Each path below is one point turned by a fixed rotation once a step. After each direction that follows a path, write how fast that rotation turns it, in degrees each step (0 if it stays still).
Each turn is a multiple of 5 degrees from 10 to 175, or 0.
Each row of a path follows its step; steps can be skipped.
Path 1:
step 1: [-12, -15, 35, 3, -10, -23, -9, 7, -3, -4, -1, 17, 10, -15, 23, 3, 13, -17, 14, -36, 17, -16, -13, 26, -6, 31, 17, 16, -19, 9, 7, 10, 9, 2, -20, -17, 14, -3, -20, 1, 17, 10, 21, 8, -2, 4, 4, 20, -11, 8, -15, 22, -9, 25, 17, 0, -31, -11, -35, -2, 11, 21, 11, 24, 30, -13, -29]
step 2: [19, -14, 3, 13, -15, 8, -12, 37, -12, -6, 7, 10, -12, -1, 8, -3, 0, -20, 18, 10, -2, 24, 3, 26, -8, 2, 21, 6, -8, 18, -21, -11, 22, -23, 13, 25, 17, -13, -22, -22, 15, -6, 12, 25, -12, -8, -1, 26, -10, -2, -13, -10, 23, 0, -5, -12, 9, -13, -38, -5, 5, 34, -7, 26, -45, -19, -13]
step 3: [-12, -9, 13, -15, 14, 5, -24, -1, -21, -31, 15, 11, 12, 35, 7, 1, 4, -8, -6, 26, 4, 1, -23, -20, 0, 10, 23, 9, -13, 15, 3, -2, 34, 6, -8, -3, 25, 33, -15, -19, 1, -26, -12, 2, 30, -20, 22, 1, -7, -3, -21, -11, -7, -9, 12, -15, 9, -10, -17, -12, -13, 14, 12, 1, -40, 1, 42]
step 5: [18, -9, 17, 30, -22, 26, -3, -4, -18, -7, 8, 9, -37, -6, 2, -12, 29, -32, 11, -23, -31, 8, 16, 10, 11, 14, 4, -31, -17, -26, -19, -40, 11, 8, -11, 10, 22, 13, 13, -16, 1, -22, 19, -16, -14, 8, 4, -17, -1, -6, 1, 26, 4, -15, 3, -25, 11, -3, -5, -14, 10, 8, 8, 2, -14, 8, -28]
step 7: [-5, 33, -3, -28, 3, 25, 1, -5, -5, 10, -16, -2, 1, -16, 20, 9, 0, -28, 4, -1, 29, 0, -4, 7, -19, 3, 14, -18, 29, 8, 39, 7, 35, -7, -20, 9, 5, -7, -18, -28, 3, 16, 17, -5, -30, -15, 15, -1, -14, 10, 20, -6, 18, -24, 33, 7, 5, 1, -7, -27, 4, 26, 16, -18, 8, -24, -4]
step 12: [2, -8, 19, -14, -2, -1, -35, 9, -17, 13, 5, 3, -19, 28, 8, -11, 4, -13, 27, 4, -6, -14, -7, -44, 2, 17, 0, -53, -5, 4, -9, -7, 14, -28, -3, 12, 9, 12, 13, 5, 17, 8, -7, 10, -4, -10, 32, -6, -11, 16, -31, -5, 0, 6, 33, -11, -16, 4, 13, 9, -33, 8, 24, -23, 12, -14, 16]
step 16: [-27, 1, -7, -41, -1, 30, -1, 10, 9, -2, 31, -16, -6, -15, 21, 7, -3, 1, -16, -40, 2, -21, -12, 4, -10, 13, 37, 4, -27, 6, 29, -21, 0, 3, -22, -26, 8, -9, 19, -18, -15, 0, 6, -34, 12, -9, 16, -20, 6, 1, -1, 1, -8, -2, 22, 8, -4, -22, 17, -4, -7, 31, 3, -8, 3, -25, 9]
step 17: [2, 22, 10, 24, -47, -11, -8, 9, 4, 19, 20, 9, 1, -7, 31, -11, 2, -4, 11, -38, -18, 1, 19, 3, -12, 36, 20, -5, -17, -4, 5, -2, -2, -5, -5, 13, 3, -20, 10, -15, 22, 1, -9, -5, -17, 9, 27, 5, 3, 9, -18, 43, -22, -8, -13, -20, 3, -22, 22, 6, 8, 32, -24, 12, 3, -11, -12]
step 18: [7, -6, -2, 21, -23, -4, -6, 28, 2, -30, -1, -14, 32, -3, 24, 8, 0, 5, 16, -10, -34, 3, 23, -22, 1, 27, 0, -12, 6, 21, 21, -10, 40, -20, 14, 28, 36, 2, 1, 0, -11, -15, 11, 12, -12, -3, -9, -17, 2, 5, -32, 7, 3, 17, -3, 6, 20, -16, -16, -4, 27, 8, 15, 16, 5, -23, 19]
step 19: [-5, 0, 19, -18, -8, 16, -19, 4, -7, 9, 0, -2, 16, 10, 19, 5, -28, 3, 1, -23, -22, -8, -18, 6, -7, -7, 9, 28, 15, -1, 36, 24, 29, -3, -1, 5, 18, -1, 0, -25, -2, -25, -4, 15, 18, -16, 1, 31, -16, -9, -7, 17, 19, 12, 27, 23, -4, 4, -5, -8, -3, 22, 43, -26, -10, -41, 16]
[-2, -3, -1, -1, -3, 7, 10, 7, -1, 6, 1, 4, -2, -1, 3, -14, 1, -3, -3, 3, -1, -6, 5, 6, 3, -12, -1, 6, 2, 2, 0, 1, 7, -2, -5, 2, -2, -1, 4, 2, 2, -8, 3, -4, 1, 4, -4, 0, 4, 1, -2, 3, 1, 0, 1, 1, -2, 1, 3, 2, -6, 6, -1, -2, -6, 0, -4] : 125
[-4, -2, -8, -3, 8, -3, -2, 2, 1, 4, -1, 2, 1, 1, 0, -7, 1, -8, 0, -7, 3, -8, -1, -1, 0, 6, -6, 1, -1, 0, -3, -3, -3, -4, 5, 5, -5, 1, 2, -7, -1, -1, -3, -2, -1, -1, 3, 0, 1, -1, -1, -4, -9, -4, -5, -5, 3, 4, -3, -6, -3, 7, -5, -8, 6, 0, 9] : 85
[4, -1, 4, -9, 0, 6, 5, -2, 6, 4, 2, 2, -1, 1, -1, 3, 1, -2, 3, -10, 3, -2, -3, 6, 0, -4, -2, 1, -9, -5, 0, 8, 0, 4, -1, -4, -8, -3, -3, -3, -4, -2, 3, 3, -10, -7, -4, 1, 4, 1, 2, 4, -3, -3, 0, 6, -3, -4, -4, -5, 2, -4, 5, 2, 1, -10, 1] : 120
[4, 7, -3, 3, -2, 1, 1, -4, -4, -6, -3, 1, 9, 4, 0, -6, -12, 3, -8, 8, 7, -1, 4, -2, -7, 1, -5, -2, 2, -3, 2, -3, 0, -1, -5, 2, -2, -1, -6, 0, 2, -5, -3, 6, 0, -3, -1, -7, 6, 5, -2, 2, -5, -1, 3, 3, 1, -4, -4, -7, 6, 1, -1, -2, -5, -2, 1] : 95
Path 2:
step 1: [15, -3, -3, -39, -5, 32, 8, -15, 44, -1, 23, -16, -11, 19, -5, 24, 15, 15, 22, -2, -21, -7, -15, 35, -14, 14, 15, 8, 40, -14, -1, 22, -12, 10, 9, 9, 12, 15, -16, -14, 5, 7, 3, -2, 4, 9, 10, 23, 18, -1, 0, 36, 24, 11, 16, 5, -17, -19, -1, -14, 18, 3, 9, 6, -2, -3, -8]
step 2: [37, 10, -4, 8, -17, -1, 1, 14, 28, 10, 18, -16, -15, -9, -20, 25, 15, 2, -11, 20, -23, 2, 5, 0, 28, -12, 1, 2, -14, -17, 5, -6, -23, 5, 14, 1, 28, 6, 17, -18, 7, -9, -8, 34, 24, 2, 0, 41, -10, -3, -19, -7, 11, 27, 39, -12, 25, 31, -1, 4, -13, 8, -26, 0, 7, 10, 14]
step 7: [-18, -13, -12, 16, 23, 29, 35, -9, 13, 3, 45, 7, 10, -7, -8, -9, 21, -15, 17, 24, -7, 18, -19, 0, 16, -13, -6, -21, 15, 3, -11, 5, 7, 8, -4, 5, -25, 14, -14, -29, 3, -23, 4, 20, 16, 23, 35, 15, 4, 29, -19, -6, -10, -9, -12, -10, 9, 21, 0, 6, -6, 1, -3, 15, 20, -23, -18]
step 10: [-7, -26, 20, 13, -9, -3, 7, 17, -9, 16, 43, 16, 25, -7, -13, 10, 10, -7, 18, 2, -28, 46, -12, -22, 11, -7, -17, -22, 7, -20, 1, 23, -7, -9, -1, -14, 1, 7, 13, -4, 9, 1, 13, -33, -17, 3, 1, 2, -24, 18, 2, -7, 27, 9, -1, -19, 14, 11, 17, 8, -30, -38, 1, -29, 1, 1, -10]
step 11: [15, -16, -39, 16, 18, -17, -3, -4, 20, -9, -15, -23, 13, 16, 4, -6, 5, -12, -30, 11, -1, 14, -28, -3, -16, 8, -5, -12, -3, -24, -36, 48, 5, 8, -2, 1, -8, -9, -14, -14, 10, 27, 13, 1, -8, -20, -35, -12, -7, 20, 16, -11, 1, -16, 0, -5, 7, -14, -3, 21, 0, -33, -21, -11, 14, -14, 9]
step 13: [-3, 7, -10, 10, -14, 17, -32, -15, 6, 16, 30, -14, -7, 42, -26, 27, -7, -18, -11, -10, -1, 21, -24, -7, 13, 9, -21, -33, 36, 0, -15, 5, -34, 9, 0, 12, -9, 8, 29, 1, 1, 2, -11, 11, -17, -18, -2, 11, -1, 20, -10, 15, 13, -6, -3, -1, 10, 5, -23, -21, 16, -24, -6, -32, -6, -8, -4]
step 14: [24, 4, -27, 11, -11, 2, -4, -10, 31, 17, 16, -18, 7, -9, 1, 31, 3, 13, -13, 22, -36, -13, -5, 8, 3, 4, -14, -13, 20, -3, -25, 5, 22, -29, 42, 21, 2, 30, -30, 8, 2, 16, 1, 3, 21, 16, -4, -13, 18, -1, 9, -2, 8, 8, 26, -11, -11, -16, -6, 17, 24, -6, -21, -22, 2, -12, -8]
step 15: [6, -27, -8, -4, 16, 15, -24, -24, 5, 21, 5, -9, -9, 8, -5, 17, 12, -26, -31, 11, -19, 8, 21, -19, 16, -25, -2, 0, -10, -7, -14, 1, 18, 3, -4, -15, 0, 24, 3, -13, 14, 2, 26, -1, 0, -20, 22, 25, 0, -27, -19, 5, 33, 12, 39, 3, -13, 41, -3, -19, 11, -11, -23, 6, -14, 6, -18]
step 16: [20, 6, 21, 38, 6, 11, -27, -16, 9, 10, -9, -4, -17, 18, 7, 25, 31, -5, 4, -20, -10, 13, 10, 19, 21, 21, -29, -9, 7, 0, -15, 23, 10, -12, 5, 16, -3, -10, 27, 4, 30, -1, 3, 0, -19, -7, -4, -7, -7, 11, -14, -3, 9, 37, 25, -11, -31, -4, -20, 30, 8, -15, 24, 9, -7, -13, 18]
step 22: [50, -16, 3, -17, -16, -7, 15, 0, -5, 12, 3, -14, -18, -23, 9, 22, 4, -4, 16, 14, -8, 9, -18, -5, 18, -22, -5, -14, -5, 14, -9, 62, 13, -15, -6, -14, -1, 6, -24, -2, -6, -5, 19, -7, -8, 10, -6, 28, -27, -14, -6, 33, -5, -16, 1, -11, -4, 2, -2, 22, -15, 4, 32, 4, -4, -30, 10]
[-3, 5, 7, -4, -3, 0, -9, 1, -6, -2, 3, -8, -2, -3, -4, -1, -6, 7, 1, -1, -3, -1, -1, 4, -5, -5, -7, -5, -1, -6, 0, 2, -2, -2, -2, 8, 10, -4, -3, -2, 0, -3, -3, -5, 2, -1, 8, -1, -1, 0, 5, 6, 3, -3, 2, 1, 3, -1, -10, -1, -3, 2, 1, -1, 6, -1, 0] : 90
[-2, 1, -5, -3, -4, -3, 7, 8, -3, -3, 5, -2, 1, -5, -5, -3, -8, -13, -7, -3, 2, 7, 2, 2, -4, 3, -4, 0, 6, -2, -2, 3, 3, -2, -1, -4, 0, -8, -2, 8, 1, -4, 8, -4, 2, 2, -3, 0, -1, 3, -1, 6, -3, -2, -5, 0, -7, 2, 3, 1, 0, -2, -4, -7, 5, -2, 0] : 25
[0, 0, 7, 3, 5, -3, 1, 1, 2, 3, -3, 5, 0, -2, 0, -4, -2, 9, -7, 0, 0, -2, -4, 2, -4, 3, -2, 2, -1, -4, 5, 5, 0, -2, -3, -1, -5, 1, 1, 0, 3, -3, 4, -1, 1, 0, -1, 5, -3, -9, -8, 0, 10, 4, 2, -5, -6, 0, 0, 3, -12, 2, -4, -6, -3, -7, 8] : 55
[3, 1, -1, 6, 0, 1, -8, 5, -8, 3, -1, -4, -1, -6, 1, -1, 8, -5, 2, -3, 1, 7, -2, 6, 2, 6, -1, 9, 0, 4, -1, 4, -2, 3, 7, 5, 2, 4, 7, 4, -7, 5, -2, 4, 2, -7, -1, -4, -8, 4, -2, -6, 3, -1, -6, 4, 1, -1, -6, -4, -5, 2, -5, -3, -1, -5, 3] : 135
[5, 11, 0, -1, -3, -4, 0, 1, -8, 6, -1, 3, -1, 4, 0, -3, 5, 8, 0, -2, 0, -4, 1, 3, -3, 2, -5, -5, 0, -3, -7, 12, 6, 2, 0, -3, -7, 1, -1, -1, -3, 2, -2, -2, 3, 4, -9, -3, 0, 3, 3, 5, -7, -2, 4, 2, -4, -2, 0, -1, 6, 5, -4, 1, -6, 5, 3] : 135
[-6, 1, 2, 0, -1, 7, -4, -4, -4, 0, 3, 0, 2, 5, 5, 6, -2, -1, -4, 8, 1, -7, 2, 1, -5, -2, -11, -7, -2, 5, -5, -2, 2, 4, 4, 1, 1, 1, -1, 5, 2, 2, 5, -4, -8, -5, -3, -5, 0, 1, -2, -8, 8, -2, -1, -1, 0, -4, 7, -1, 2, -5, -9, -3, 1, 2, 3] : 20
